[[ 7.55 -3.54 -4.01]
 [ 7.65 -3.89 -4.16]
 [-1.32 -7.35 -4.43]
 [-4.13  1.69  2.44]]
->
[[-3.89 -4.16]
 [-7.35 -4.43]]

[[-0.03 -2.89 -0.41  0.20 -2.20]
 [-1.68  0.26  3.34  0.86  1.21]
 [-3.76 -1.63  6.08  1.63  0.48]
 [-0.79 -0.93  2.96  1.03  0.32]]
->
[[ 0.26  3.34]
 [-1.63  6.08]]

[[ 4.89 -5.99  2.16 -4.49 -5.42]
 [-0.93  1.63 -3.10 -5.30 -4.02]
 [-2.22 -0.35 -1.65  2.84  1.14]]
->
[[ 1.63 -3.10]
 [-0.35 -1.65]]

[[-2.65  4.70  3.02]
 [ 5.56 -0.21 -1.19]
 [-4.12 -1.93 -2.87]
 [ 3.80 -3.05  0.06]]
->
[[-0.21 -1.19]
 [-1.93 -2.87]]

[[ 5.79 -3.68  1.43  0.87 -4.61]
 [ 2.84 -5.46  1.43 -1.23  1.75]
 [-0.69 -6.45 -1.72  0.87  0.69]
 [-2.44  2.00  1.43  0.87  2.67]]
->
[[-5.46  1.43]
 [-6.45 -1.72]]

[[ 2.44 -2.40 -2.58]
 [-2.52 -1.56 -0.08]
 [-7.24 -3.32 -4.89]]
->
[[-1.56 -0.08]
 [-3.32 -4.89]]

[[-3.26 -0.38 -0.57  5.49]
 [ 1.99 -1.93 -1.92  6.70]
 [ 3.57 -2.71 -2.57  7.16]
 [ 3.18 -2.49 -2.41  7.09]
 [-2.94 -0.31 -0.60  5.72]]
->
[[-1.93 -1.92]
 [-2.71 -2.57]]

[[ 0.69  2.74 -0.68  1.24  1.65]
 [-6.43  4.31  4.87  1.88 -4.90]
 [ 3.71  1.09 -7.40  5.20 -0.84]]
->
[[ 4.31  4.87]
 [ 1.09 -7.40]]

[[ 6.15  0.95  2.06]
 [-0.36 -0.77 -2.51]
 [ 4.91  0.70  1.48]
 [-1.26 -1.77 -0.77]
 [ 1.03  1.23 -0.96]]
->
[[-0.77 -2.51]
 [ 0.70  1.48]]
---
[[-1.31 -0.98  3.71 -3.49  1.67 -0.67 -2.17 -1.31 -0.21  2.08 -1.40 -1.82
   3.82 -2.11  1.98]
 [ 2.07 -0.75 -3.44 -3.23  4.41  2.03  2.16 -1.59  2.52  2.08 -0.72 -3.22
   0.22 -2.11  0.28]
 [-0.84 -0.75  1.07 -3.23 -7.47  2.14  0.26  1.03 -0.70  1.88 -0.72 -1.67
   0.22  1.68 -1.34]
 [-0.84 -0.89  1.07 -4.21  4.03 -1.28  2.88 -0.68  1.17  2.08 -0.72 -1.41
  -3.91 -2.11 -0.21]
 [-0.84  4.32  1.47  0.01 -1.34 -0.67 -4.23 -1.31 -0.21 -0.88 -0.72 -3.61
   3.60 -0.92 -0.21]
 [-0.84 -6.17  1.07 -3.23  1.67 -0.67  2.16  2.06  0.05  2.08 -0.72  2.61
  -1.26 -2.30  0.42]]
->
[[-1.31 -0.98  3.71 -3.49  1.67 -0.67 -2.17 -1.31 -0.21  2.08 -1.40 -1.82
   3.82 -2.11  1.98]
 [-0.84 -0.75  1.07 -3.23 -7.47  2.14  0.26  1.03 -0.70  1.88 -0.72 -1.67
   0.22  1.68 -1.34]
 [-0.84  4.32  1.47  0.01 -1.34 -0.67 -4.23 -1.31 -0.21 -0.88 -0.72 -3.61
   3.60 -0.92 -0.21]]

[[ 3.06  0.81 -1.00 -0.35  0.11  2.83]
 [-6.00  0.17  1.05  0.19 -0.96 -4.39]
 [-0.55 -0.08  0.06 -0.06 -0.04 -0.43]
 [ 1.54  0.33 -0.38 -0.21  0.05  1.38]
 [ 0.94  0.14 -0.24 -0.10  0.02  0.87]
 [-3.08 -0.04  0.71  0.16 -0.43 -2.58]
 [ 0.48  0.13 -0.10  0.04  0.06  0.37]
 [ 1.90  0.46 -0.53 -0.17  0.13  1.70]]
->
[[ 3.06  0.81 -1.00 -0.35  0.11  2.83]
 [-0.55 -0.08  0.06 -0.06 -0.04 -0.43]
 [ 0.94  0.14 -0.24 -0.10  0.02  0.87]
 [ 0.48  0.13 -0.10  0.04  0.06  0.37]]

[[-7.05  2.31  3.58]
 [-1.70 -5.65  5.94]
 [ 6.00 -2.94 -2.38]
 [ 4.73  2.78 -6.08]
 [ 1.81 -6.33  4.39]
 [-4.78 -0.29  3.86]
 [-4.67  6.90 -1.26]
 [-6.39  3.89  3.29]
 [-0.98  5.62 -6.19]
 [ 2.89  2.93 -6.51]
 [ 3.30  3.48 -7.39]]
->
[[-7.05  2.31  3.58]
 [ 6.00 -2.94 -2.38]
 [ 1.81 -6.33  4.39]
 [-4.67  6.90 -1.26]
 [-0.98  5.62 -6.19]
 [ 3.30  3.48 -7.39]]

[[ 1.21  2.69 -2.34  1.12  1.73  3.15 -3.53  0.61  4.14  0.08  1.12 -2.20
   3.41]
 [ 1.25 -4.78  0.96  5.29 -3.02 -5.10  2.76 -3.18 -5.44  2.44 -0.75 -2.06
  -7.66]
 [ 2.49 -5.60  1.36  2.25 -0.88 -4.98  2.87 -2.29 -2.66  4.34 -4.83  3.06
  -4.06]
 [-6.32  5.18  1.68 -6.94 -3.71  5.45 -0.54  2.08 -2.65 -6.96  3.17 -1.14
  -0.07]
 [-3.05  1.71  0.58  0.36 -2.28  0.34  0.83  0.13 -3.49 -3.75  4.86 -3.94
  -2.86]]
->
[[ 1.21  2.69 -2.34  1.12  1.73  3.15 -3.53  0.61  4.14  0.08  1.12 -2.20
   3.41]
 [ 2.49 -5.60  1.36  2.25 -0.88 -4.98  2.87 -2.29 -2.66  4.34 -4.83  3.06
  -4.06]
 [-3.05  1.71  0.58  0.36 -2.28  0.34  0.83  0.13 -3.49 -3.75  4.86 -3.94
  -2.86]]

[[ 2.09  0.72 -3.59 -1.33 -2.17 -5.27]
 [-0.52 -2.13 -3.58 -4.02  0.99  0.85]
 [-1.67  0.35  1.88  1.53  4.17 -1.35]
 [-5.08  1.37 -0.37 -1.10  5.18  5.49]
 [-5.11  1.45  0.18 -1.58  2.31  2.65]
 [ 2.88 -2.94 -3.07 -3.11 -0.38 -0.98]
 [ 2.31 -1.19 -0.13 -0.79 -0.58 -3.30]
 [ 1.94 -2.24 -6.53 -4.47 -3.76  0.09]]
->
[[ 2.09  0.72 -3.59 -1.33 -2.17 -5.27]
 [-1.67  0.35  1.88  1.53  4.17 -1.35]
 [-5.11  1.45  0.18 -1.58  2.31  2.65]
 [ 2.31 -1.19 -0.13 -0.79 -0.58 -3.30]]

[[ 4.56  2.81 -0.84  2.52 -5.08  2.67]
 [-4.72  3.54 -0.80 -3.83  3.52  4.02]
 [-5.41  4.51  5.73  5.42 -4.14  2.60]
 [-2.99  6.25 -0.26  5.60 -4.50  3.69]
 [-3.85 -5.14 -0.81  5.80  2.82 -4.42]
 [-3.73 -0.25  3.07 -0.46  3.65 -5.56]]
->
[[ 4.56  2.81 -0.84  2.52 -5.08  2.67]
 [-5.41  4.51  5.73  5.42 -4.14  2.60]
 [-3.85 -5.14 -0.81  5.80  2.82 -4.42]]
